((146, 108, 35, 173, 142), (156, 144, 185, 203, 224), (87, 170, 169, 203, 189)) --> 203
((9, 5, 5, 46, -32, 6), (-4, -8, 19, 36, 18, 9)) --> -32
((347, 730, 668, 575, 545), (740, 237, 878, 734, 775), (815, 759, 426, 537, 903)) --> 734
((8934, 8976, 8971, 8878, 9013, 8668), (1311, 9268, 9038, 9457, 9152, 9461)) --> 9013
((25, -21, -16, -27, 38), (31, -21, -15, -28, 43), (29, -22, -17, -30, 42)) --> -28
((142, 132, 195, 34, 232, 220), (173, 175, 199, 50, 226, 199), (138, 131, 205, 2, 248, 206)) --> 226
---
[[-926   31 -286 -151]
 [ 592 -254  182   -8]]: -151

[-294  168 -258 -765  760  -26]: 168

[[  4  13 -32 -34]
 [  1 -34  33  12]]: -34

[[240 122 174  17 138 109 105]
 [149 111 122  73 121 112  87]
 [239 138 146  13 157 128  64]]: 146

[290 764 137 339 296 618 508]: 137

[[120 121 122 119 125 205]
 [120 122 119 148  41  96]]: 122

[227 109  34  63  97]: 227
---
array([[-0.069,  0.082, -0.095,  0.042],
       [ 0.187, -0.026, -0.070,  0.150],
       [-0.010, -0.030,  0.002, -0.144]]) >> -0.095

array([[-17.29, -21.23, -15.48,   4.04,  17.49,   9.16],
       [ -5.80, -11.62,  -7.19,   8.93,  14.78,   5.55],
       [-13.75, -15.55,  -5.65,  12.23,  15.51,   2.27]]) >> -15.48

array([[-17.35,  12.40,   3.85,  13.89,  -1.24,  -1.05],
       [-18.27, -10.96,  13.66, -21.41, -13.14,  10.19],
       [ -9.04,   7.63,   1.59,  10.47,  10.11,   2.14]]) >> 3.85

array([[  2.61, -19.55,  16.90,  -4.50,  -4.61,  -1.21],
       [ -9.18,   9.57,  -3.08,  12.35,  14.59,   3.36],
       [  2.16,  -1.05,   1.91,   0.63,  -2.48,  -3.90]]) >> 16.90

array([[-0.94, -0.35, -0.24, -0.09, -1.15,  2.09],
       [ 0.86, -1.34, -1.68, -0.46, -0.27,  1.42],
       [ 2.23,  0.33,  0.97,  0.99, -0.93, -0.86]]) >> -0.24

array([[-1.943, -1.844,  0.813,  1.225,  2.408, -1.916, -0.535],
       [ 0.658, -1.478, -1.991,  1.174, -0.320,  1.357,  2.177],
       [-0.043,  1.401,  1.932, -2.010,  0.607, -1.528, -1.887]]) >> 0.813

array([[  21.827, -129.852,    1.889, -229.258,   85.872,   12.180],
       [-222.127,  127.918,   15.014,   32.912, -124.663,   28.998],
       [-135.946,   28.605, -133.480, -171.867,   27.443, -147.957]]) >> 1.889
---
[[ 32  21 -16  18   1  10  28]
 [  1  -5 -45   9 -27  14 -34]] ans = 32, 28

[  7  10 -14 -10  46] ans = 46, 10

[-35 -37 -26  36 -48  31 -45] ans = 36, 31

[[ 22 -28  -3 -38   8 -42 -10]
 [ 28 -35  -9 -40 -12 -30   3]] ans = 28, 22

[[ 11  -3 -25  14  -6 -24  24]
 [ 32  17 -39  12  -2  -5  34]] ans = 34, 32

[ 28 -47  37 -26  24] ans = 37, 28
---
[[-28  33  16  23  12  32]
 [  8  41  16  35 -47   5]]
32, 8

[[812 462 503 285 660]
 [812 462 464 362 660]
 [531  28 292 458 660]]
660, 531

[1 5 2 7 2 2]
2, 1

[  7  19  37 -34  48 -29  49]
49, 7

[[8 5 7 6 4 1]
 [8 6 8 6 5 1]
 [9 7 8 6 5 1]]
1, 9

[167 268 408 905 239 978]
978, 167

[[ 89 163 134 168 212  88 120]
 [125 137  84 130 206  99  82]
 [ 78 117 239  58 204 215 226]]
120, 78
---
[[2894 1309 5552 4221 4649 4212 5256]
 [2780 1752 4467 4781 3643 4238 4990]
 [4994 9318 1783 4903 2465 4504 1972]] -> 9318, 5552

[[  39  284 -279  461 -894]
 [  -2  803  919 -178 -749]] -> 919, 803

[-827   60 -440  165  879] -> 879, 165

[[182 117  78  81 189  75]
 [ 20 157 154 197  75 221]] -> 221, 197

[7897 2538 2803 4646 4349 9878] -> 9878, 7897

[6831 7508 8169 2436] -> 8169, 7508

[  41 -513  771  591   16 -444] -> 771, 591

[44 80  6  9 12 40] -> 80, 44
